Rows are one point carried round by a steady rotation, each followed by how many steps it has turned.
The counts run from 0 to 387.
[-1.33  1.62 -1.51  0.56 -1.18 -3.45 -3.06 -0.85 -2.87  2.56  0.76  0.06
  2.27 -0.02  0.66 -2.85 -0.36 -0.03 -3.15  0.11  0.40 -0.23 -0.25  1.67
 -1.64  2.25 -0.73 -2.53  2.62  1.30  0.76  0.64  0.03  1.07 -0.06 -1.34
 -0.20  0.38  2.36 -0.46 -0.74  2.82  1.80  0.92  1.63  0.81 -0.95  1.74
  1.08 -0.58 -0.14 -1.06  2.71 -1.16  0.86 -1.15 -1.74 -1.99 -0.48] => 175
[-1.41 -0.19 -1.23  0.29 -0.39 -2.26 -3.72 -0.55 -1.61  1.36 -0.70  0.74
  1.75  0.76  0.21 -2.53 -1.10 -1.63 -2.63 -0.38  0.94 -0.78 -1.70  1.93
 -0.87  2.49 -1.17 -2.66  2.05  1.83  0.69  0.68 -0.24 -0.07  0.55 -0.63
  1.27 -0.03  2.33 -0.97 -1.57  3.48 -0.64  0.23 -0.02  1.55 -1.25  2.87
  0.74 -1.19  1.29 -0.83  3.21 -1.58 -0.06  0.84 -2.40 -1.81 -0.66] => 285
[-1.75 -0.48 -0.01  2.71  2.27 -2.51 -2.65  0.13 -3.53  1.18 -0.42  0.08
  1.01  1.40  2.28 -2.65 -1.97 -1.87 -3.99 -0.49 -0.94 -1.00 -0.30 -0.36
 -1.08  2.52 -0.92 -2.11  0.50  1.61  1.13  0.31  0.58  2.17 -0.86 -0.05
 -0.21 -0.99  2.50 -0.08 -2.53  2.15  0.84 -0.92  0.72  1.72 -0.59  2.64
  1.14 -0.62  0.05 -1.48  3.03 -1.37  0.25  0.47 -0.71  0.59 -0.68] => 288
[-1.89 -0.20 -0.75  1.19 -0.24 -2.67 -0.33 -1.47 -3.22  2.52 -1.11  0.90
  2.06  3.49  2.13 -2.11 -0.99 -2.18 -3.56 -0.27 -0.48 -0.53  0.39  0.73
 -0.98  2.67 -2.36 -1.51  0.16  1.07 -0.01  1.02 -1.91 -0.40  1.04  1.36
 -0.20 -0.29  2.86 -0.91 -0.68  2.25  0.69  0.59  0.46  0.72  0.63  1.71
  1.64  0.44  0.55 -1.36  1.66 -0.83  0.53 -0.86  0.04 -1.42 -0.37] => 32
[-1.01  2.28 -0.17  0.44 -1.35 -3.09 -0.65 -1.09 -1.56  1.72  0.53 -0.41
  1.85  2.44 -1.19 -2.68 -1.86 -0.15 -2.92 -0.64  0.36  0.04 -2.19  1.89
 -2.65  2.83 -1.69 -1.19  2.15  1.93  1.35  0.19  0.33  2.49  1.27 -1.79
  0.91 -0.49  2.41 -0.04 -2.83  2.66  0.81  0.49  1.83  0.03 -1.52  0.72
  1.71  0.45  1.50  0.01  1.58 -0.57  0.44  0.28 -1.82 -1.71  0.71] => 330
[-1.47 -0.28 -0.15  2.62 -0.21 -2.57 -1.62 -0.47 -3.43  1.27  0.07 -1.01
  3.64  2.23  1.28 -3.01 -1.50 -1.66 -3.12 -0.16  0.41  0.36 -0.29  2.52
 -2.11  1.15  0.10 -1.91 -0.63  1.57 -0.62 -0.07 -0.31  2.16 -0.37  1.08
  0.23  1.38  2.28  1.49 -1.00  0.92  1.68  1.08  2.21 -0.61 -0.15  2.41
  1.88  1.45  1.35 -1.59  2.11 -0.28  1.57 -0.35 -0.24 -0.73 -0.12] => 350
[-1.92 -1.28  0.24  1.36 -1.13 -2.40 -1.22 -0.68 -1.84  1.61 -0.76 -0.35
  2.87  3.18 -0.79 -2.79 -1.55 -2.84 -3.16  0.24  0.49 -0.48 -1.10  1.12
 -1.74  1.29 -1.44 -2.21  0.60  1.86 -0.10  0.01 -0.02  0.99  0.60  0.25
  1.62 -0.44  2.51 -1.55 -1.29  2.24  0.04  0.91  0.67 -0.93 -0.19  2.68
  2.25  1.42  2.23  1.87  2.40 -0.86  0.35  0.32 -1.60 -2.54  0.04] => 241
[-2.41 -0.54 -1.06 -0.47 -0.14 -2.08 -1.55 -0.28 -1.14 -0.27 -0.79  0.05
  2.97  1.25  0.65 -3.33 -0.53 -0.77 -3.14 -1.78  0.44 -1.68 -2.62  1.53
 -1.80  0.36 -1.79 -2.18 -0.40  2.29  1.21  0.03  0.16  0.27  1.48  0.32
 -0.26  2.06  2.57 -0.35 -1.68  2.67  0.12  0.15  0.31  0.36 -1.56  3.43
  1.44  1.66  0.73 -1.46  2.92 -1.79  0.84  0.64 -1.37 -1.16 -1.20] => 312
[-1.53  0.59 -0.32  1.26 -0.09 -2.77 -2.46  0.05 -1.80  0.66 -0.24 -0.17
  2.47  1.90  0.31 -2.92 -0.84 -2.29 -2.10 -0.97  1.44 -0.77 -2.55  0.55
 -2.46  1.92 -0.15 -2.17  0.74  1.84  0.22 -0.18 -0.16  0.73 -0.53  0.60
  1.26  0.65 -0.15 -0.76 -1.79  2.61 -0.28  0.19  2.15 -1.02 -1.16  2.78
  1.81  0.54  1.85 -0.39  3.57  1.08  0.40  1.22 -2.61 -2.10 -0.78] => 74
[-0.65 -0.72 -0.78  1.55  0.27 -2.87 -1.12  0.33 -3.35  0.72  0.66 -0.13
  0.44  2.33 -0.87 -2.07 -2.05 -1.16 -2.55 -1.12 -0.25 -0.17 -2.77  2.18
 -2.79  0.63  0.23 -2.13 -0.62  2.01  0.84  1.72  0.30  2.85 -0.46 -1.02
  0.12  0.39  2.38  1.08 -0.68  2.19  0.04 -1.03  0.42  0.90 -1.89  2.26
  2.08 -0.26  1.09  0.23  2.66 -2.96  0.29  1.87 -0.54 -0.10 -1.22] => 217
[-2.44 -0.05 -0.39  0.72 -0.52 -3.46 -1.01 -0.43 -2.55  1.97  1.75  0.53
  1.54  0.69 -0.30 -2.14 -0.74 -1.34 -3.08 -0.87 -0.19 -1.31 -1.61  1.08
 -1.84  2.50 -0.94 -1.49  0.70  2.38  0.67  1.23 -1.97  1.59  0.56 -0.28
  0.45  0.32  1.91  0.10 -2.99  3.52 -0.27 -0.85 -0.02  1.19 -1.87  1.28
  2.00 -0.73  1.16  1.29  1.38 -2.08  0.48  1.18 -2.40 -1.45 -0.33] => 158
[ 0.00  2.54 -0.98  0.01 -1.59 -2.90 -1.58 -1.16 -2.41  2.28  0.30  0.22
  1.33  3.15 -0.42 -2.95 -0.95  0.45 -3.37 -1.37  0.65  0.46 -1.65 -0.15
 -3.09  1.59 -2.38 -3.52  1.24  0.96 -0.04  1.25  0.11  1.04 -0.04 -0.25
 -0.90  0.98  2.07 -1.11  0.10  2.80  0.67  0.04  1.71 -0.67 -0.96  1.43
  2.32  1.79 -0.54  0.28  2.38 -1.27 -0.03 -0.44 -1.75 -2.55 -0.26] => 303
[-1.09  1.48 -0.02  2.06  0.74 -3.28  0.02 -1.02 -4.39  2.05  0.74  0.67
  0.81  2.27  1.41 -2.60  0.27 -2.46 -2.59 -0.55 -0.48 -1.56 -0.97  0.51
 -2.78  1.08 -1.13 -2.71  0.25  1.47 -0.04  0.91 -1.21  2.20 -1.03  0.18
 -1.35  0.38  1.90  0.49 -1.11  1.98  1.31 -0.42  0.46  1.07  0.29  0.82
  2.88 -0.13 -0.77 -0.31  2.55 -0.87  1.34  1.02 -0.74 -0.65 -1.48] => 38
[-1.48 -0.83 -1.71  0.80 -0.80 -1.87 -1.74 -0.27 -1.94  0.91 -1.62  0.41
  2.08  3.11  0.78 -2.54 -1.02 -1.06 -1.87 -0.13 -0.08  0.46 -2.06  2.06
 -2.08  1.16 -1.40 -3.31  1.55  2.03  0.54  1.05 -1.42  0.15  0.28  1.18
  0.62  2.32  2.88 -1.01  1.17  2.49  0.36  0.62  0.49  0.66 -0.62  3.39
  0.80  1.12  1.06 -1.06  2.12 -1.10  0.34  0.67 -1.39 -1.64 -1.63] => 85
[-1.81 -0.76 -0.16  1.97  0.04 -2.37 -1.98  0.57 -2.94  0.25  0.07 -1.22
  3.09  2.20 -0.18 -3.59 -1.96 -1.58 -2.87 -0.52 -0.51 -0.81 -0.75  2.50
 -1.19  0.38 -0.71 -2.10 -0.14  1.80  1.45  0.19  1.57  2.14  0.67 -0.48
  0.93  0.20  2.65  1.12 -1.48  0.96  1.31  0.93  0.68  0.66 -1.28  3.08
  1.81  0.79  0.60 -0.98  3.24 -1.25  0.94  0.08 -0.09  0.36  0.22] => 62
[-1.79  0.75 -0.42  1.28 -0.42 -3.43 -1.08  0.00 -2.57  0.43 -0.07 -0.30
  1.97  1.96 -1.24 -2.58 -1.15 -1.68 -1.68 -1.56  1.43 -0.32 -2.47  2.65
 -2.90  0.89  1.00 -1.56 -0.70  2.26  0.30  1.19 -0.31  1.01  0.33 -0.30
  0.86  0.83  0.87  1.20 -0.85  1.74 -0.30  0.89  2.13 -0.56 -1.41  1.80
  2.23  0.25  1.79 -0.46  3.99  0.23  1.58  1.32 -1.21 -0.87 -0.73] => 273
[-1.94 -0.26 -0.26  1.05 -0.99 -2.44 -0.60 -0.80 -2.88  2.55 -0.50  0.61
  1.85  1.79 -0.38 -2.33 -1.29 -1.77 -2.18 -0.44 -1.33 -1.38 -0.55  2.47
 -1.33  2.66 -2.75 -2.38  0.78  1.96  1.12  1.08 -1.05 -0.24  1.57  1.05
  0.26 -0.04  4.35 -0.33 -0.80  2.65 -0.19  1.42  0.38  0.91 -0.74  2.35
  1.91  0.84  0.34  0.08  1.12 -1.28  0.22  0.94 -0.86 -1.40  0.61] => 319
[-0.52  1.12 -0.53  0.09 -0.33 -2.46 -1.71 -1.08 -2.29  0.62  0.24 -0.52
  1.93  2.00  0.82 -3.09  0.52 -1.75 -3.75 -0.75  0.30 -1.33 -2.36  3.03
 -2.16  0.44  0.33 -2.38 -1.06  1.09 -0.21  0.77  0.75  0.84  0.70 -0.60
 -0.34  1.66  3.00  0.80 -0.85  2.45  0.82  0.37  1.10  0.58 -0.88  1.40
  2.48  2.52  0.90 -1.04  2.79 -1.58  1.60  1.31 -0.42 -1.23 -1.68] => 95
[-1.62  0.98  0.24  1.54  0.40 -3.58 -0.15  0.47 -3.70  0.63  0.53 -0.99
  1.34  2.78 -0.64 -3.00 -1.63 -1.44 -2.00 -1.44  0.54 -1.26 -1.60  1.84
 -2.70  1.01 -0.34 -1.56 -0.70  2.17  0.92  1.52  0.57  2.04  0.29  0.44
 -0.18  0.48  1.28  1.71 -0.77  1.68  0.45  0.20  2.75 -0.69 -1.18  1.97
  2.76  0.39  0.56 -0.80  3.58 -0.30  1.18  1.10 -0.14  0.65 -0.70] => 272
[-0.95  1.06  0.07  0.97  0.59 -2.91 -1.75  0.05 -2.87  0.71  0.70 -0.84
  1.22  1.62 -0.21 -2.99 -0.32 -1.09 -2.46 -0.83  0.55 -1.35 -2.78  2.09
 -2.72  0.35  0.88 -1.94  0.94  2.03  0.42  0.58  1.38  2.33 -0.87 -0.71
 -0.87  0.85  1.71  1.20 -1.87  2.56  1.20 -0.29  2.16  0.35 -1.23  1.19
  2.05  1.67 -0.38 -1.46  2.98 -1.28  1.83  0.67 -0.94  0.16 -1.47] => 383
[-1.42  1.36 -1.02  0.16  0.84 -2.74 -1.21 -1.80 -2.28  1.04 -0.18  0.90
  0.75  1.78  1.30 -2.57 -1.22 -0.41 -5.11 -1.00  0.81 -0.56 -1.31 -0.17
 -1.58  0.81 -2.02 -1.63 -0.44  2.20  0.25  0.96 -0.75  1.62  1.02  0.44
 -1.06  0.91  1.96 -0.45 -2.07  3.12 -0.13 -1.73  0.34  2.35 -0.33 -0.05
  1.52  0.23  0.73 -0.92  2.23 -2.02  0.68  0.10 -1.39 -0.55 -1.58] => 365
[-1.49 -0.26 -1.37  0.04  0.27 -2.83 -1.22 -0.58 -2.31  0.19 -1.18 -0.26
  1.53  3.96  0.82 -3.20 -0.65 -1.99 -2.88 -0.82 -0.16 -1.59 -2.05  2.54
 -1.16  0.51 -0.35 -2.72 -0.08  1.92  1.58  1.97 -0.03  0.34  0.75  0.43
  0.17  0.69  3.01  0.27 -0.53  2.52 -0.03  0.46 -0.37  1.37 -1.76  2.45
  1.82  1.19 -0.07 -1.58  2.34 -2.16  0.33  0.26  0.12 -0.18 -1.91] => 372
[-3.32 -0.30 -1.02  1.04  0.65 -4.39 -0.58  0.87 -2.51  0.97 -0.38  0.26
  1.84 -0.11  0.33 -2.53 -0.91 -1.34 -2.47  0.16 -0.12 -1.57 -0.77  1.29
 -2.23  3.67 -1.46 -1.06  0.96  2.11  1.77 -0.05 -0.34  0.84  1.25 -0.91
  0.26 -0.99  2.35 -0.62 -1.03  2.51  1.20  0.94  0.43  0.78 -0.47  3.03
  1.78 -0.96  0.08 -0.91  2.95 -0.61  0.51 -0.44 -1.81 -1.32 -0.85] => 3
[-2.48  1.42 -1.68  0.70 -0.35 -3.90 -1.53 -0.56 -2.93  1.44  0.00  0.17
  1.91  2.31  0.96 -2.09 -1.12 -0.45 -3.10 -1.36  0.81 -1.46 -0.63  0.02
 -1.08  3.17 -1.79 -0.17  1.85  2.06  0.50  0.49 -0.28  0.59  0.87 -0.94
  0.50  0.11  1.15 -0.44 -2.48  2.52 -0.37  0.58  2.29 -0.37 -0.91  1.14
  1.73 -1.35  0.16 -1.48  3.18 -0.20  0.62 -1.29 -1.22 -0.85  0.34] => 281
[-1.64  1.38 -0.55  1.05  0.34 -3.63 -1.71 -0.69 -3.28  0.64  0.32 -0.27
  1.09  3.17  0.62 -2.21 -1.09 -0.52 -3.04 -1.35  1.16 -1.62 -2.10 -0.15
 -1.82  1.69 -0.34 -0.62  1.92  2.54  0.54  0.86  0.88  2.41 -0.13 -0.86
 -0.07 -0.08  0.80  0.10 -2.60  2.53 -0.31 -0.31  2.91 -0.32 -1.27  0.51
  2.07  0.20 -0.32 -1.48  3.17 -1.08  1.08 -0.95 -1.10  0.09 -0.78] => 332
[-1.92 -0.11 -0.89  1.27  1.36 -2.00 -1.42 -1.39 -2.64  1.13 -0.59  0.41
  1.56  1.86  1.62 -2.19 -1.72 -0.43 -3.76 -1.14  0.11 -0.43 -1.65  0.18
 -2.16  0.64 -1.74 -1.95 -0.99  2.48  0.27  1.02 -1.45  2.18  0.43  1.57
 -0.90  1.70  1.99  0.66 -2.24  2.99  0.55 -1.64  0.85  2.33 -0.34  0.91
  0.95  0.36  1.10 -2.33  1.71 -1.37  0.80  0.70 -1.72  0.35 -1.26] => 366
[-2.12  0.10 -0.53  0.83 -0.11 -2.83 -1.42  0.04 -2.19  0.15 -1.52 -0.30
  2.27  2.06 -1.33 -3.33 -2.15 -0.97 -1.91 -0.10 -0.17 -0.15 -1.62  2.28
 -1.77  1.23 -2.30 -1.97  0.77  2.64  2.67  0.77  0.62  1.23  1.73 -0.73
  0.72  0.34  2.61  0.46 -0.87  1.60  0.71  1.09  0.66  0.85 -1.55  3.29
  1.14 -0.01  1.06 -0.85  3.28 -0.65  0.07  0.68 -1.55 -0.77 -0.02] => 113
[-1.62 -0.39 -0.41  0.99  0.36 -2.41 -1.00 -0.59 -2.72  1.45 -0.05 -0.03
  1.40  1.86  2.04 -2.15 -0.69 -0.57 -3.92 -1.25 -1.33 -2.35 -1.19  0.73
 -1.70  1.72 -1.99 -1.42  0.16  1.91  0.79  0.19  0.88  1.22  0.88  0.16
 -0.87  0.49  4.57 -0.47 -1.32  2.96  0.30 -0.51  0.67  0.75 -0.45  1.96
  2.06  2.38 -0.75 -2.16  2.01 -2.46  1.04  0.05  0.21  0.18 -0.67] => 260
[-1.77 -0.30 -0.91  0.71  0.51 -3.30 -1.98  0.44 -2.52  0.28  0.73 -0.18
  1.02  1.43 -0.21 -2.69 -1.52 -0.62 -2.97 -1.85  0.59 -1.10 -2.32  0.81
 -1.76  0.55  0.15 -1.98 -0.91  2.48  0.75  1.72 -0.26  1.29 -0.01  1.00
 -0.27  0.88  0.76  1.34 -1.92  3.36 -0.89 -1.41  1.23  1.66 -2.80  1.89
  1.98 -0.36  0.52 -1.26  3.01 -2.23  0.68  0.95 -1.27  0.19 -1.72] => 106
[-0.87  2.00  0.02  1.45 -0.39 -3.35 -0.11 -1.28 -3.91  2.55  0.28  0.66
  0.71  1.75  0.55 -3.38  0.26 -1.30 -2.60  0.30 -0.71 -0.54 -0.98  1.02
 -2.34  1.64 -1.99 -3.58  0.90  1.47  0.86  1.20 -1.82  1.42 -0.47  0.30
 -1.03  0.45  2.38 -0.05 -0.40  2.38  2.25  0.43  0.21  1.66  0.27  0.81
  2.11  0.33 -0.70 -0.12  1.60 -0.82  0.76  0.44 -1.75 -1.29 -0.96] => 37
[-1.75 -0.50 -1.65 -0.03 -0.70 -3.50 -1.40  0.17 -0.54  1.09  0.13  0.06
  2.17  1.14 -0.41 -2.06 -2.31  0.63 -2.55 -1.18 -0.48 -0.08 -2.12  2.34
 -2.36  2.88 -1.14 -1.48 -0.08  1.55  1.12  0.61 -0.70  0.74  1.99 -0.60
  0.67  0.92  2.98 -0.25 -1.66  3.05  0.30 -0.06  1.42  0.83 -2.03  3.24
  1.65  0.47  1.63 -0.87  1.19 -1.65 -0.23  0.36 -1.24 -1.62 -0.23] => 52
[-1.39 -0.24  0.03  0.88 -0.27 -2.15 -3.01 -0.13 -1.50  2.01  0.39  0.07
  2.41 -0.39 -0.54 -3.31 -1.21 -1.17 -3.72  1.03  0.22 -0.01 -0.59  1.46
 -1.25  1.83 -0.26 -3.26  0.88  1.21  0.75  0.48 -0.32  0.93  0.66  0.91
  0.35 -0.34  1.81 -0.04 -1.39  2.95  1.72 -0.31  1.22  1.86 -1.22  2.68
  0.92  0.43  1.35 -0.83  2.68 -0.50  0.60  0.99 -2.92 -1.82 -1.06] => 235
[-2.29  0.44 -1.36  1.82 -0.72 -2.73 -0.15  0.38 -2.84  0.97  0.37  0.09
  3.10  1.98  0.76 -3.38 -1.46 -0.50 -2.27 -1.36 -0.25  0.32 -0.95  0.64
 -2.84  1.64 -2.97 -2.59 -0.05  1.82  0.99  0.34 -0.92  1.25  0.14  0.43
  0.33  2.26  2.45  0.03 -0.43  1.35  0.98  1.64 -0.08 -0.34 -0.78  4.01
  1.45  0.01  0.40  0.09  1.69 -0.48  0.10 -0.55 -1.49 -1.22  1.00] => 141
[-1.33 -0.60 -0.22  1.75 -0.55 -2.43 -1.69 -1.73 -3.77  3.27  0.38  1.17
  1.00  2.02 -0.22 -1.46 -1.70 -1.40 -4.46  0.01  0.78  0.73  0.33  0.29
 -2.66  1.69 -1.70 -1.41  0.55  1.88 -1.79  0.63 -1.82  1.27  0.35  1.58
  0.34  0.10  1.54 -0.27 -0.81  2.74  0.59 -0.45  2.26  0.15  1.42  0.41
  2.31  0.35  1.56  0.06  2.63 -1.10  0.90 -0.23 -2.06 -1.24 -0.82] => 187
[-0.70  1.60 -0.62  1.33 -0.63 -2.97 -2.15 -1.06 -2.55  2.46  1.49  0.70
  2.17  0.12  0.12 -2.38 -2.06  0.02 -4.46 -1.49  0.81  0.52 -0.72 -0.06
 -2.19  2.94 -1.86 -1.71  0.06  0.87 -0.50 -0.35 -0.97  1.98  0.18 -0.98
  0.48  0.57  1.27 -0.11 -2.67  2.23  0.57 -0.37  1.57 -0.55 -0.01  1.12
  1.73 -0.95  1.42  0.30  2.59 -0.49  0.21  0.19 -2.12 -2.41  0.94] => 20
[-1.83  1.27 -0.19  1.44 -0.52 -2.78 -2.46 -0.37 -2.80  2.97  1.21 -0.25
  1.60  0.11  0.32 -2.85 -0.02 -1.49 -2.42 -0.02  0.93 -0.82 -1.28  0.34
 -2.54  2.97 -0.20 -2.57  3.19  1.63  0.01 -0.21 -0.23  1.07 -1.03  0.04
  0.32  0.09  0.94 -0.87 -1.38  3.01  1.26  0.30  2.43 -0.45 -0.52  2.14
  1.90  0.12 -0.19 -0.10  3.15  0.63  0.66  0.24 -2.60 -2.27 -0.98] => 125
[-1.28  1.63 -1.70  0.67  0.15 -3.80 -0.11 -1.62 -3.72  1.78 -0.28  0.78
  1.52  2.88  1.77 -3.03 -0.74 -0.98 -3.42 -0.92  0.43 -0.44 -0.03  0.76
 -2.23  1.96 -2.08 -1.75 -0.42  0.84 -0.09  1.77 -1.33 -0.43  0.71  0.24
 -0.94  1.35  1.81  0.26  0.13  1.45  1.00  1.36  1.22  0.09  0.72  2.23
  2.50 -0.46 -0.20 -1.60  3.00 -0.55  0.83 -1.20 -0.51 -1.38 -0.66] => 143
[-1.26 -0.62  0.38  2.61  1.00 -2.38 -1.74 -1.11 -3.58  2.05 -0.10  0.22
  1.47  1.85  1.83 -2.24 -1.65 -3.08 -4.26 -0.02  0.35 -0.93  0.29  0.73
 -1.32  1.82 -0.17 -1.09 -0.82  1.26 -0.69  0.34 -0.74  1.97 -0.42  1.43
  0.23 -0.75  1.41  0.34 -2.42  2.21  1.24 -0.76  1.88  1.33  0.97  0.87
  2.14  0.09  1.34 -0.52  3.20 -0.92  0.97  0.37 -0.98 -0.79 -1.05] => 238
[-1.87 -0.31 -1.43  0.86  0.27 -3.79 -1.55 -0.33 -2.89  1.79 -0.83  0.39
  0.97  1.40  0.75 -2.13 -1.50 -0.62 -3.31  0.57  0.55 -0.15  0.33  0.55
 -2.45  3.47 -1.44 -1.21  1.27  1.62  0.29  0.38 -1.04  0.54  0.99  0.72
 -0.43 -0.54  1.73 -0.79  0.58  2.25  1.64  0.08  2.77  0.12  0.39  2.05
  1.11 -0.45  0.05 -1.41  3.40 -0.49  0.13 -1.33 -1.55 -1.43 -1.35] => 342
